In the rows, 128 means zero.
Rotation paths and how fast each direction turns (degrees per step)
Each turn is a multiple of 5 degrees from 10 to 175, or 0.
Each row of a path follows its step; steps can be skipped.
Rotation 1:
step 0: [129 120 121 123 121 125 124 128 126 126 122 126 125 137 121 130 126 137
 137 127 133 125 132 125 122 137 130 133 130 127 123 121 135 118 131 118
 125]
step 1: [126 122 135 117 130 120 129 130 125 122 125 124 131 131 127 122 123 125
 137 130 122 134 139 124 132 132 122 131 123 124 123 129 128 128 127 112
 129]
step 2: [134 121 126 125 123 126 121 124 128 134 125 128 135 129 129 125 135 135
 131 132 128 118 141 130 126 133 125 132 130 133 121 132 129 129 118 115
 125]
step 3: [127 117 137 124 127 120 126 125 136 128 130 122 130 138 130 123 128 129
 136 125 132 123 124 126 124 132 127 136 129 123 128 122 132 119 127 116
 120]
step 5: [124 125 133 125 130 121 118 119 130 129 137 119 132 130 126 123 129 140
 138 128 129 125 141 125 129 126 126 129 126 133 124 135 129 124 126 119
 127]
step 6: [128 121 126 130 128 129 123 121 128 128 123 123 130 141 124 125 133 130
 133 131 126 130 128 123 127 133 119 132 139 132 123 123 129 124 132 115
 117]
step 8: [129 127 124 123 125 121 122 120 130 137 130 130 138 129 123 120 122 139
 132 134 133 124 137 126 130 132 127 130 131 132 120 121 132 129 135 119
 127]
step 10: [129 119 131 125 136 122 131 120 125 134 130 131 138 129 125 119 135 130
 123 136 123 128 137 124 128 133 123 131 135 125 128 129 135 130 126 123
 117]
step 11: [128 124 129 125 129 120 123 120 140 138 131 126 135 132 121 128 129 142
 136 121 129 127 132 125 123 124 131 127 127 128 132 126 134 129 132 124
 121]
Directions:
[131 129 128 127 127 129 126 131 129 129 125 130 129 127 131 126 125 126
 126 127 126 126 130 130 130 129 128 130 127 128 124 125 127 127 130 126
 129]
55
[127 130 130 129 128 130 129 127 128 131 131 128 125 127 129 129 127 132
 126 127 128 124 131 127 128 131 130 129 129 131 127 127 131 127 127 128
 129]
130
Rotation 2:
step 0: [131 132 134 138 134 129 137 132 132 128 123 127 122 126 142 133 128 125
 127 123 127 134 120 122 124 121 121 133 124 129 130 121 128 121 126 121
 125]
step 2: [124 124 118 128 122 126 135 127 123 130 120 124 116 125 129 132 121 134
 121 124 127 129 131 132 122 130 132 127 123 117 124 128 137 132 135 126
 132]
step 3: [123 127 127 132 126 131 125 131 122 130 119 127 127 124 137 113 126 127
 130 131 121 126 134 126 137 125 125 126 119 125 119 125 128 122 125 124
 117]
step 5: [138 129 122 124 124 130 132 122 128 115 121 126 121 124 132 133 129 129
 123 135 124 123 121 127 128 123 130 129 133 128 131 123 126 121 141 132
 119]
step 6: [139 124 134 123 128 129 132 131 128 136 122 135 123 129 130 124 130 139
 122 131 130 127 129 131 130 141 132 121 123 116 128 126 130 128 130 123
 125]
step 7: [128 119 133 132 134 124 135 130 133 130 118 125 118 122 137 118 121 129
 134 127 126 127 135 125 126 124 126 132 125 136 128 130 127 122 132 122
 134]
step 9: [126 136 125 129 125 127 136 122 127 129 133 136 122 122 135 137 117 135
 120 127 126 122 123 128 130 128 132 128 134 124 123 132 138 120 133 126
 126]
step 10: [134 121 129 130 122 122 125 129 128 123 123 136 122 134 131 123 129 135
 133 133 126 126 125 128 134 127 137 123 122 131 115 128 123 126 124 121
 119]
step 11: [133 124 133 129 128 134 131 134 137 131 115 126 124 125 132 132 117 135
 126 124 131 131 128 128 125 130 132 134 125 137 131 122 135 134 117 132
 127]
Directions:
[129 126 129 127 126 126 126 127 130 127 128 126 130 127 128 129 126 127
 126 128 128 126 128 126 128 130 127 125 126 124 125 130 129 126 127 124
 129]
100
[126 128 129 131 129 126 126 132 128 129 127 127 127 129 132 125 129 130
 131 127 132 127 129 127 126 128 129 126 128 127 128 129 127 128 127 127
 124]
100
